In the rows, 128 means zero.
One turn moves every row onto another: examples first, then more rows asked
zuzu: [141 163 120 105 127 142 136 136  97 124 140 177 127 106 116 100 120 172
 118 153 128]
gub: [152 157 107 110  98 123 140 138  70 133 116 176 139 110 130 123 128 107
 111 138 140]
Fetof: [147 192 143 111 122 125 138 121 133 116 137 175 131 106 122 138 120 148
 124 142 139]
mon: [149 174 101 113 123 123 135 174 143 146 123 185 136 110 131 153 132 120
 111 138 139]
munu: [150 171 145 118 101 155 130 136 104 102 124 175 121 108 122 149 132 130
 129 150 133]
Dazag: [149 116 148 116 132 137 127 140 102 147 134 175 139  97 124 140 118 152
 120 136 149]
nitis: [146 179 109 113 157 142 115 132 121 116 126 174 130 111 129 147 137 101
 118 156 130]
Nosos: [155 183 127 118 139 115 118 160 118 121 113 151 136 107 140 129 128 155
 123 122 153]
Fuze: [150 187 143 115 129 119 132 125 129 101 136 157 128 115 139 129 129 145
 124 138 141]
bobir: [157 146 108 112 106 112 134 140  75 126 114 171 141 118 134 119 132 102
 113 133 144]
Rinug: [145 184 107 112 155 145 118 131 117 114 129 169 130 108 133 146 139 106
 117 154 129]
bigam: [143 174 132 114 143 117 149 146 124 163 138 171 136 121 124 117 138 144
 128 155 135]
dez: [151 177 149 114 134 112 128 119 139 108 131 176 136 115 126 135 123 138
 127 137 145]
Fuven: [151 142 127 109 146 123 118 138 107 108 131 171 131 121 125  94 125 161
 123 141 138]
Supi: [145 174 129 116 146 115 146 148 121 154 138 157 133 126 135 109 145 146
 129 152 136]
kopo: [147 128  93 116  97 143 132 131  95 118 129 173 133 100 126 127 125 104
 114 147 143]
nus: [145 150 116 113 178 133 125 160 120 130 109 175 134 126 130 125 130 127
 107 142 139]
Rap: [147 126 142 117 124 150 133 142  95 147 139 166 135  91 128 141 122 160
 119 139 143]
fak: [148 144  92 111  93 118 140 120 132 125 143 179 134 102 114 138 128 141
 118 136 147]
Rotig: [148 200 124 112 124 128 130 157 116 138 116 168 137  94 124 138 123 161
 122 132 146]
Sural: [153 137 112 117 107 129 123 154 133 145 129 158 134  82 128 107 138 121
 136 152 157]
puv: [151 155 150 119 110 141 120 133 118 104 115 193 130 115 113 151 128 118
 132 144 137]
gopud: [149 142  88 115  94 119 138 124 125 113 147 159 128 106 131 130 137 143
 118 132 146]
batav: [156 156 147 121 114 139 118 136 111  89 119 168 123 122 131 141 135 123
 131 140 137]
Kif: [149 123  95 117 101 140 129 130  98 115 128 173 133 102 127 127 125 103
 113 146 144]
kagum: [151 131  95 114 102 105 130 122 136 115 140 173 136 110 123 133 131 132
 120 129 153]
fevob: [151 181 131 114 141 111 118 156 130 133 107 183 148 103 119 139 117 149
 122 125 154]
Sef: [152 138 111 115 107 132 126 154 132 147 129 163 134  79 124 109 137 119
 136 154 158]
gak: [140 171 115 108 159 148 141 154 115 149 114 191 133 108 111 136 123 136
 107 154 132]
tekom: [155 165  98 118 131 116 128 177 144 131 121 169 136 120 145 146 137 118
 110 134 144]
nuze: [158 122 109 114 124 145 136 137  94 153 108 163 139 119 126 135 140 114
 106 126 143]
dar: [152 118 145 118 135 141 126 144  98 137 135 159 134 100 138 137 125 154
 119 134 150]
Zuzek: [153 148 110 109 102 115 137 137  77 136 114 186 146 112 122 124 125 101
 113 135 144]
romu: [152 140 111 116 104 133 127 154 132 147 133 159 134  78 128 105 136 121
 135 155 156]
dirum: [157 130 107 112 118 151 140 138  87 154 113 160 137 114 128 134 139 118
 106 127 139]
lotop: [151 179  95 116 118 132 139 177 133 137 129 165 129 110 144 148 140 125
 108 140 136]
rus: [145 148 129 104 139 125 124 134 114 128 131 201 140 112 104 104 112 155
 125 149 136]
loko: [148 123  93 117 101 140 130 130 101 118 127 178 137  99 124 131 126 102
 114 146 144]
malir: [158 126 109 112 120 151 140 135  92 160 111 170 139 113 120 137 135 115
 106 128 141]
ramov: [145 165 132 115 150 108 142 146 129 155 135 171 137 127 129 113 140 138
 130 150 139]
zolib: [141 172 108 113 160 154 141 159 102 131 122 157 123 115 136 126 137 146
 104 148 129]
sanab: [145 186 111 112 152 144 121 131 119 119 130 175 129 107 129 148 136 105
 116 155 130]

nitis goes to sanab
Zuzek goes to gub
Now find these:
kagum goes to fak
Fuven goes to rus
tekom goes to mon
batav goes to puv
fevob goes to Rotig
nus goes to gak
dirum goes to nuze
bigam goes to Supi
Dazag goes to Rap
dez goes to Fetof

One turn moves every row onto another: examples first, then more rows asked
zesol: [119 129 138 138 119 135 111 117 140 101 124 160 120 131 117 117  99 168
 120 114 114 104 106 126 118 137 129 121 129 153 123]
Dag: [112 111  98 109 118 125 114 152 120 142 144 136 142 133 123 144 137 132
 126 134 107 152 124 127 111 117 131 106 158 139 124]
Rirup: [117 131 125 124 125 124  99 121 105 127 159 172 164 120 129 143 132 125
 103 117 120 121 125 120 105 124 142 145 153 144 122]
Zosad: [125 146 132 113 133 148 108 116 149 159 129 157 129 140 136 140 108 138
 105 129 128 113 124 121 126 110 124 166 136 128 117]
Leve: [144 169 111 122 111 139 125 102 133 127 148 151 138 131 133 134 114 146
 129 126 100 114 131 125 111 128 125 138 116 158 140]
fopi: [140 141 138 163 121 156 129 128 138 154 125 139 140  86 118 132 121 138
 117 130 107 129 123 134 126 111 102 137 139 141 116]
suke: [125 125 106  94 127 103 113 122 121 132 154 134 147 140 133 140 140 122
 105 122 103 138 131 115 105 119 129 121 133 153 112]
Kamul: [114 116 162 133 130 150 115 115 136 137 126 159 170 138 123 120 128 128
 147 102 101 143 130 115 116 116 137 132 143 133 123]
muv: [109 116 123 131 128 151  94 125 154 138 155 155 144 137 118 151 115 146
 111 106 124 139 129 113 115 125 140 119 125 158 166]
por: [104 142 155 133 101 119 136 129 121 135 147 139 141 114 145 128 132 116
 137 116 126 122 153 127 126 135 149 128 123 140 142]
Vaku: [117 135 136 119 118 122 135 129 128 145 129 165 134 105 128 118 145 128
 101 114  98 151 129 115  98 116 147 162 129 142 119]
rep: [125 134 122 131 137 150 118 134 130 172 129 142 119 102 138 128 123 136
 136 138 121 106 118 114 121  99 152 112 122 163 140]
taku: [121 121 151 158 110 137 131 137 155 153 135 137 121 113 113 142 127 154
 125 117 111 143 115 128 115 121 104 139 106 132 132]
Pipug: [107 127 142 111 117 127 120 147 143 159 136 151 139 141 118 146 145 147
 134 107 105 128 134 113 108  89 137 106 146 140 122]
Kura: [141 125 130 126 119 143 107 109 164 133 132 150 125 130 112 144 120 120
 101 123 115 144  96 126 103 100 142 114 124 151 112]
Nudas: [136 120 105 128 130 139 135 109 149 115 157 156 132 113 127 124 122 132
 131 142 139 142 159 121 125 112 148 135 127 145 122]
relel: [126 125 126 106 132 128 151 120 131 133 119 147 147 123 145 133 137 124
 113 116  97 114 146 127 138 133 105 122 132 144 105]
sop: [123 132 105 128 130 154 107 121 138 135 127 153 141 123 109 140 104 140
 140 126 108 112 113 123 147 137 156 107 155 131 133]
zun: [101 109 141 133 143 112 114 125 126 163 133 162 118 123 136 116 146 124
 122 126 110 138 119 127 129 134 128 114 150 130 148]
maged: [112 155 116 160 125 137 126 119 148 146 141 132 161 101 130 128 120 147
 114 124 109 137 139 125 130 139 120 137 162 131 130]
Difov: [107 140 103 147 120 124 110 104 141 145 130 103 141 140 125 120 132 141
 106 133 115 129 102 130 116 115 151 111 137 149 128]
tesit: [121 127 144  96 117 103 129 133 131 141 150 143 119 145 125 130 137 133
 133 121 119 118 144 116 124  98 140 123 127 133 108]
nitu: [126 113 119 135 125 132 106 134  92 137 161 170 146 114 131 131 139 127
 144 138 121 130 121 128 108 124 130 124 145 146 133]
pepa: [115 131 100 127 114 127 112 111 146 141 112 120 141 123 111 144 131 138
 130 142 119 139 111 130 107 134 122 134 107 132 107]
vubuk: [137 140 116 164  97 141 123 125 153 128 135 164 133 108 116 122 132 151
 118 118 109 100 132 130 137 130 127 111 129 149 115]
zigav: [123 102 133 132 131 133 123 132 148 125 135 117 130 120  97 134 107 144
 130 123 114 158 128 123 138 139 115 138 114 129 129]
domiv: [127 127 137 132 143 127 109 117 122 131 141 121 140 103 113 110 100 136
 135 120 104 137 109 109 124 150 131 135 111 152 136]
busa: [116 137 118 129 112 133 113 132 149 162 120 140 117 107 104 131 130 155
 119 124 120 117 162 121 127 105 121 141 108 134 134]
mafim: [128 135 153 125 117 138 115 124 117 124 134 170 147 124 115 160 133 138
 119 110 111  97 125 131 117  95 135 115 156 147 116]
napu: [116 115 129 132 132 153 102 130 131 122 133 147 153 114 122 122 113 142
 121 132 148 137 119 116 107 131 126 152 110 171 119]
puse: [112 122 147 142 152 128 123 118 122 135 132 123 130 113 138 126 100 151
 100 115 116  98 102 117 134 136 132 142 126 147 131]
nuzes: [136  91 120 151 123 133 135 124 110 128 132 132 142 121 130 138 151 121
 118 125  91 125 129 130 139 116 157 128 129 149 132]
kurom: [134 116 143 129 110 131 131 136 100 127 151 162 129 139 129 145 135 146
 140 123 112  90 125 132 129 108 132 130 127 141 122]
sutim: [111 122 153 152 148 116 140 104 158 129 134 125 127 107 128 120 121 144
 100 114 121 119 118 115 130 110 153 120 138 140 114]
Fas: [112 128 118 162 128 148 105 124 142 143 151 141 158 116 136 117 133 132
 104 134 154 123 136 127 135 125 129 124 144 164 130]
demu: [109 123 130 127 149 131 105 109 143 146 120 132 117 134 111 104 113 163
 114 118 115 113 140 113 127  90 143 127 134 145 135]
pevi: [115 121 145 128 121 128 116 113 121 110 114 143 138 130 129 168 130 128
 103 125 106 142 132 148 106 120 115 138 144 145 143]
dosap: [114 140 124 153 134 124 140 112 158 129 145 110 151 109 128 131 130 152
  97 112 106 140 145 116 122 114 135 115 140 161 140]
Porek: [109 114 102 143 119 127 142 129 155 140 141 143 115 134 157 153 132 149
 120 141 128 115 113 129 117 127 143 120 121 137 127]
rufi: [116 126 142 113 111 152 132 153 113 138 124 132 132 134 125 121 114 131
 107 108  91 135 113 133 129 117 131 108 147 157 142]

Vaku goes to relel
sop goes to muv
Now find these:
Fas goes to Difov
tesit goes to kurom
taku goes to fopi

